Each row has a name. Each piece below is followed by the name of the row it came from, unless a question asks for something else. Each question is about the rows just above it.

[147 228  96 124 122 119 136  38 121  66 194  35  69 102 148 136  93  96
  62  75 142] = (153)
[111  98 121 121 120 132 114 126  81 132  91 131 125 157 116 131 126 129
 131 130 123] = (101)
[126 123 127 125 128 129 126 125 121 127 122 127 127 131 127 124 131 127
 122 124 136] = (2)
[ 97  81 119 122 101 135 105 138  46 143  73 143 132 185 102 121 126  78
  70  52 217] = (90)
[128 126 132 123 125 120 120 124 123 118 121 120 128 124 135 129 144 114
 125 125 127] = (91)
[111  98 121 121 120 132 114 126  81 132  91 131 125 157 116 116 133 104
  94  91 182] = (16)
[116 106 122 121 125 131 117 124  96 128 103 129 125 147 120 117 134 114
 105 105 166] = (25)
[123 120 126 125 128 129 123 124 114 127 118 128 126 135 125 121 132 124
 120 120 144] = (20)
[148 180 154 162  96 121 147 186 176 169 188 162 167 124 123 199  77 113
 168 117  46] = (45)
[127 122 126 127 131 127 124 131 127 143  73 143 132 185 102 121 126  95
  83  75 197] = (102)
[101  86 120 122 109 134 107 133  58 138  79 138 129 175 107 119 129  89
  79  66 206] = (60)
Put [144 121 125 123 125 128 118 120 132 124 114 124 135 120 126 128 129 123
 125 127 120] back in order: which row is it?  (91)
Which row holds this, read backwards? [127 131 124 127 131 127 127 122 127]  (2)
[123 124 118 120 128 129 114 125 121 127 120 126 123 125 120 144 135 126
 132 128 124] is which row reordered?  (20)

[157 164 176 124 189  74 100 172  69 157 174 150 175] : (38)
[157 164 176 124 189  74 100 172  69 157 174  85  71] : (35)
[ 74 100 169  69 192 150  95 163 123  88 176 134 100] : (88)
[ 84  55  91 124  85 171 187  55 219 173  40 179 161] : (79)
Put [100  74 100 169  69 192 150  95 163 123  88 176 134] back in order: which row is it?  (88)
asked: [157 164 176 124 189  74 100 172  69 157 174 150 175]  (38)

[ 34 148 139 193 186 107 150 118]  (18)
[139 107  83 116 173 135  99 172]  (62)
[193  34 139 185 118 148 150 107]  (122)
[193 148 118 186 140  34 150 107]  (30)
Put [118 148 186 150 139 193  34 107] back in order: which row is it?  (18)
[173 116] is which row, read backwards?  (62)
Which row holds these entries in another order? [ 34 107 118 140 148 150 186 193]  (30)
[107 148 193 150 185 118  34 139] is which row reordered?  (122)
Which row holds [148 193] read backwards?  (30)
[107 150 148 118 185 139  34 193] is which row reordered?  (122)
[118  34 148 139 193 186 107 150] is which row reordered?  (18)

[199  96  74 209 215] = (53)
[107 201 124  44  43] = (138)
[ 23 221  88  75  50] = (68)
[ 49  75  23  88 221] = (106)
[ 52 173  69 119  83] = (117)
[ 65 234 142  54  60] = (66)
[184  45 219 184 207] = (161)
[221  88  75  24  49] = (71)
Which row holds [49 24 75] read backwards?  (71)
Put [ 50  75  88 221  23] back in order: which row is it?  (68)
Which row holds this, read backwards? [173  52]  (117)
Which row holds these entries in another order? [ 60  65 234 142  54]  (66)
Which row holds [49 24] read backwards?  (71)
Which row holds these entries in another order? [ 23  49  75  88 221]  (106)

[ 46 232  26 186] -> (125)
[ 46 232 187  26] -> (7)
[129  30  75 120] -> (148)
[ 46 101 219 223] -> (98)
[208  30  75 231] -> (129)
Which row holds this, read backwards? [ 30 129]  (148)
Which row holds these entries in another order? [ 26  46 187 232]  (7)
Which row holds this, read backwards? [120  75  30]  (148)
[208  30  75 231] is in which row?  (129)
Which row holds [186  26 232] read backwards?  (125)

[126 217 102  18 235  37  45  99 124  70  81 244  77  38 188  57  13  35
 179 213 174  99 189  26  36 192 188  40   9  99  36 183 185  48 145 221
 174  95 180 111 185 180 141  50 163  36 166 208 137  99  89 172  38 227
 130 165 196 189  35 240  82 110 133] -> (39)
[157  94 233 149  50 240 227  35 123 220  60 158 169  95 203 115 243  53
 232 143  24 108  87  78 114 155 161 228  50 162 158  52 126  79 225  21
  41  37 184 244 102 187   9  49 161  67 228 218 145  99 234  96  58 197
  31 148 209 182 201 171  88 156 218] -> (94)
[188 235 172 145 130 126 174  35 111 183   9  38 110 189 244 217 133  13
  77  35  48  81  89  37 163 196  36  40  38  82 100 137  18 185  99 227
  36 180 189  95  99 188  99  50 124 221 185  70  45 240 213 165  36 102
 179 174 166  57 192 180 141 208  26] -> (34)
[157  94 233 149  50 240 227  35 123 220  60 158 119  95 203 115 243  53
 232 143  24 108  87  78 114 155 161 228  50 162 158  52 126  79 225  21
  41  37 184 244 102 187   9  49 161  67 228 218 145  99 234  96  58 197
  31 148 209 182 201 171  88 156 218] -> (3)
Which row holds this, read backwards? [133 217 244 189 110  38   9 183 111]  (34)
Which row holds [111  35] read backwards?  (34)
Put [235  99 174  36 166 163  45  38 188 165 227  99  99 208 124 141  18  95
  13 189 221  36 217 183 110 179 102  37  40 133 185  77  89 126 130  82
  36  70 180 185   9 172 213 244 196 137  38  48 111  57 100 192 180  35
 188  26  50  81  35 174 240 145 189] back in order: which row is it?  (34)

[136 138 115 111 124 113] : (110)
[143 127 206 223  52 242] : (100)
[103 114 150 182 185 116] : (49)
[103 115 185 150 116 182] : (47)
[135 124 125 126 108 134] : (143)
[143  18 206 223  52 242] : (4)
[150 185  69  66 159  46] : (61)
[143  18 206 223  52 242] is in which row?  (4)
Which row holds this, read backwards? [134 108 126 125]  (143)
[182 103 115 185 150 116] is which row reordered?  (47)
Which row holds [134 108 126] read backwards?  (143)
Which row holds this, read backwards? [150 114 103]  (49)
Which row holds [108 126 125 124 135] read backwards?  (143)

[128 197 199 173 140 135 134 175  71 112 145 171 149 153 124 188  80 144
 141  99 158 135 110 115 142]  (179)
[154 138  59 139 113  84 100 121 143 190 155 129 130 106 149  91 134 106
 113 130 130 162 123 160 185]  (177)
[113  93 169 119 113  82 185 143  93 140 113 125 103 113 114 175 113 164
 181 136 145 124 134 138 189]  (157)
[125  61 120  94 129 105  64 124  84  96  97  87 161 132 152  49 218 121
 108 161  83 155 139 136 149]  (54)
[148 174  86 129 130 199 107  89 141 130 129 139 150 138  91  74 169 104
 101  97 163 112 143 149  80]  (17)
[148  90 120  97 105 132 161  87  96 124  84 129  64  94 161 150  82 152
 201 171  84  63 120 121 114]  (77)
[156 149 107  58 108  88 139 115 157 190 103 218 100 106 149  91 134 109
  93 143 119 161 129 153 170]  (83)
[143 150 203  90 112 152 114 194  67 110 137 123 143 177 178 134 159 125
 130  80 167  84  83 102 146]  (28)
[113 175 114 113] is which row, read backwards?  (157)
[121 218  49 152 132 161  87] is which row, read backwards?  (54)
Which row holds [ 94  64 129  84 124  96  87 161 132 105  97 120] read backwards?  (77)
asked: [156 149 107  58 108  88 139 115 157 190 103 218 100 106 149  91 134 109
  93 143 119 161 129 153 170]  (83)
Which row holds this, read backwards? [150 139 129 130 141  89 107 199 130 129]  (17)
Which row holds [139  59] read backwards?  (177)
Which row holds [ 80 149] read backwards?  (17)

[152  70 117 141 172 106 115 160 161 137 189  95 110 102 110]  (97)
[152  70 117 136 110 161 189  95 110 172 141 160 102 115 106]  (14)
[161 141 160 110  95 117 105 152 115  70 136 172 189 110 102]  (114)
Which row holds these entries in another order? [106 152  70 117 136 110 161 189  95 110 172 141 160 102 115]  (14)
Which row holds this, read backwards? [110 136 117]  (14)
Which row holds [160 141 172 110] read backwards?  (14)
Put [152  95 115 136 117 189 110 110 141  70 160 172 161 102 106] back in order: which row is it?  (14)
Which row holds [136  70 115 152 105 117  95 110 160] read backwards?  (114)

[132 102 159 180 117 107 146  98 169  96 101 176] : (81)
[120 131 148 166 134 131 139 124 156 129 128 166] : (109)
[123 120 170 183 125 114 128 106 174 121 128 183] : (185)
[132 102 216  49 210  87  96  78  67 202 122 185] : (205)
[120 114 145 171 113 117 136 101 164 119 112 169] : (128)
[ 88 190  93 102 195 210 168 224  99 196 191  99] : (172)
[133  71 202 216  87  67 122  49 210  78  96 212] : (5)
[ 93 171 123 127 181 184 157 194 126 174 182 123] : (208)
[202 123  80  93 207 223 172 239  85 200 189  92] : (43)
[123 121 142 167 126 125 145 113 158 114 111 165] : (8)
[171 114 120 118 136 145 169 101 117 113 112 164] : (186)
[ 89 186 114 121 190 196 154 204 119 184 188 119] : (74)
Put [188 204  89 119 154 196 121 119 190 184 186 114] back in order: which row is it?  (74)
Which row holds these entries in another order? [ 78  96 212 133  71 202 216  87  67 122  49 210]  (5)
Put [169 120 114 145 171 113 117 136 101 164 119 112] back in order: which row is it?  (128)
[188 184 119 204 154 196 190 121] is which row, read backwards?  (74)
Which row holds this, read backwards? [ 96  78 210  49 122  67  87 216 202]  (5)
Which row holds this, read backwards? [122 202]  (205)

[110 106 129 148 161 143 186  91 145 150 111 114 131 191 129 147 150 107
  87  86 116 134 111 125 161 160 166 109 152  48 126  70 220  65 190 123]  (48)
[119  73 150 108 140 169 137 161 132 131 112 153 146  84 110  96 146 105
 111  83 111  84 148  63 106 110  89 145 127 133 162 128 205  67 136  86]  (108)
[148 107 109 150 190 161 152 161 127 110 166 160  91 191 125 116  87 143
 186 111 131 123  70 106 129 129 111 145 150 134 220  65 147  48 114  86]  (9)
Put [150 143  48 129 134 114 111 161 166 129 147 131 127 152 160 110 116 220
 190 191 111 109 107 125 186 161  65 148  70  86  87 106 145 123 150  91] back in order: which row is it?  (9)
[153 112 131 132 161 137 169 140 108] is which row, read backwards?  (108)
Which row holds these entries in another order? [ 86 114  48 147  65 220 134 150 145 111 129 129 106  70 123 131 111 186
 143  87 116 125 191  91 160 166 110 127 161 152 161 190 150 109 107 148]  (9)

[197 111 110 231] : (31)
[110 111 197 232] : (126)
[143 145  61  49] : (85)
[110 231 197 111] is which row reordered?  (31)
asked: [197 111 110 231]  (31)
Which row holds [ 61 145 143] read backwards?  (85)
Which row holds this, read backwards? [ 49  61 145]  (85)
Which row holds these entries in another order? [110 197 111 232]  (126)

[147 162  90 177 119 119  63] -> (139)
[162 177 120 119  63 147  90] -> (86)
[178 120  52 182  95  34  80] -> (103)
[ 75 131 162 178 120  54 182] -> (69)
[117 119 194 172 167 125 118] -> (166)
[ 93 244 160 139 131 121 133] -> (63)
[172 194 166 125 119 117 118] -> (84)
[169  54 154 130 113  95 205] -> (181)
[143 146 102 184 171 148 220] -> (169)
Put [117 194 172 118 166 119 125] back in order: which row is it?  (84)
[182  54 120 178] is which row, read backwards?  (69)
[ 90 147  63 119 120 177 162] is which row reordered?  (86)
Which row holds this, read backwards? [120 178 162]  (69)

[122  26  60 182  38  48 178  45 194 218 208  87 172 223 207  32 132  32
  29  65] = (116)
[ 66 122  60  29 207  87 132  32 208 178 218  26 223 182 194  38  48  45
 172  32] = (168)
[190  35  37 184  40 174  74 104  33  44  39 195  26 129  92 213 175  42
  39  94] = (59)
[ 66 122  60  29 207  87 132  32  85 178 218  26 223 182 194  38  48  45
 172  32] = (27)
[187  70 209  59 151  94  89  52 202 160 165 139  57 139 176 148 212  33
 166 172] = (32)
[ 56 206 163  69  30  39 152 187  44  26 195  39  33  25 169 122  84  31
 101 120] = (12)
[ 66 122  60  29 195  87 132  32 208 178 218  26 119 182 194  38  48  45
 172  32] = (105)
Which row holds these entries in another order? [194  87 207 172 122 223 208  45 182 132  32  32  66 178  26  48  60  29
  38 218]  (168)
Which row holds [ 33  39 195  26  44] read backwards?  (12)
Which row holds these entries in another order? [ 65  29  32 132  32 207 223 172  87 208 218 194  45 178  48  38 182  60
  26 122]  (116)

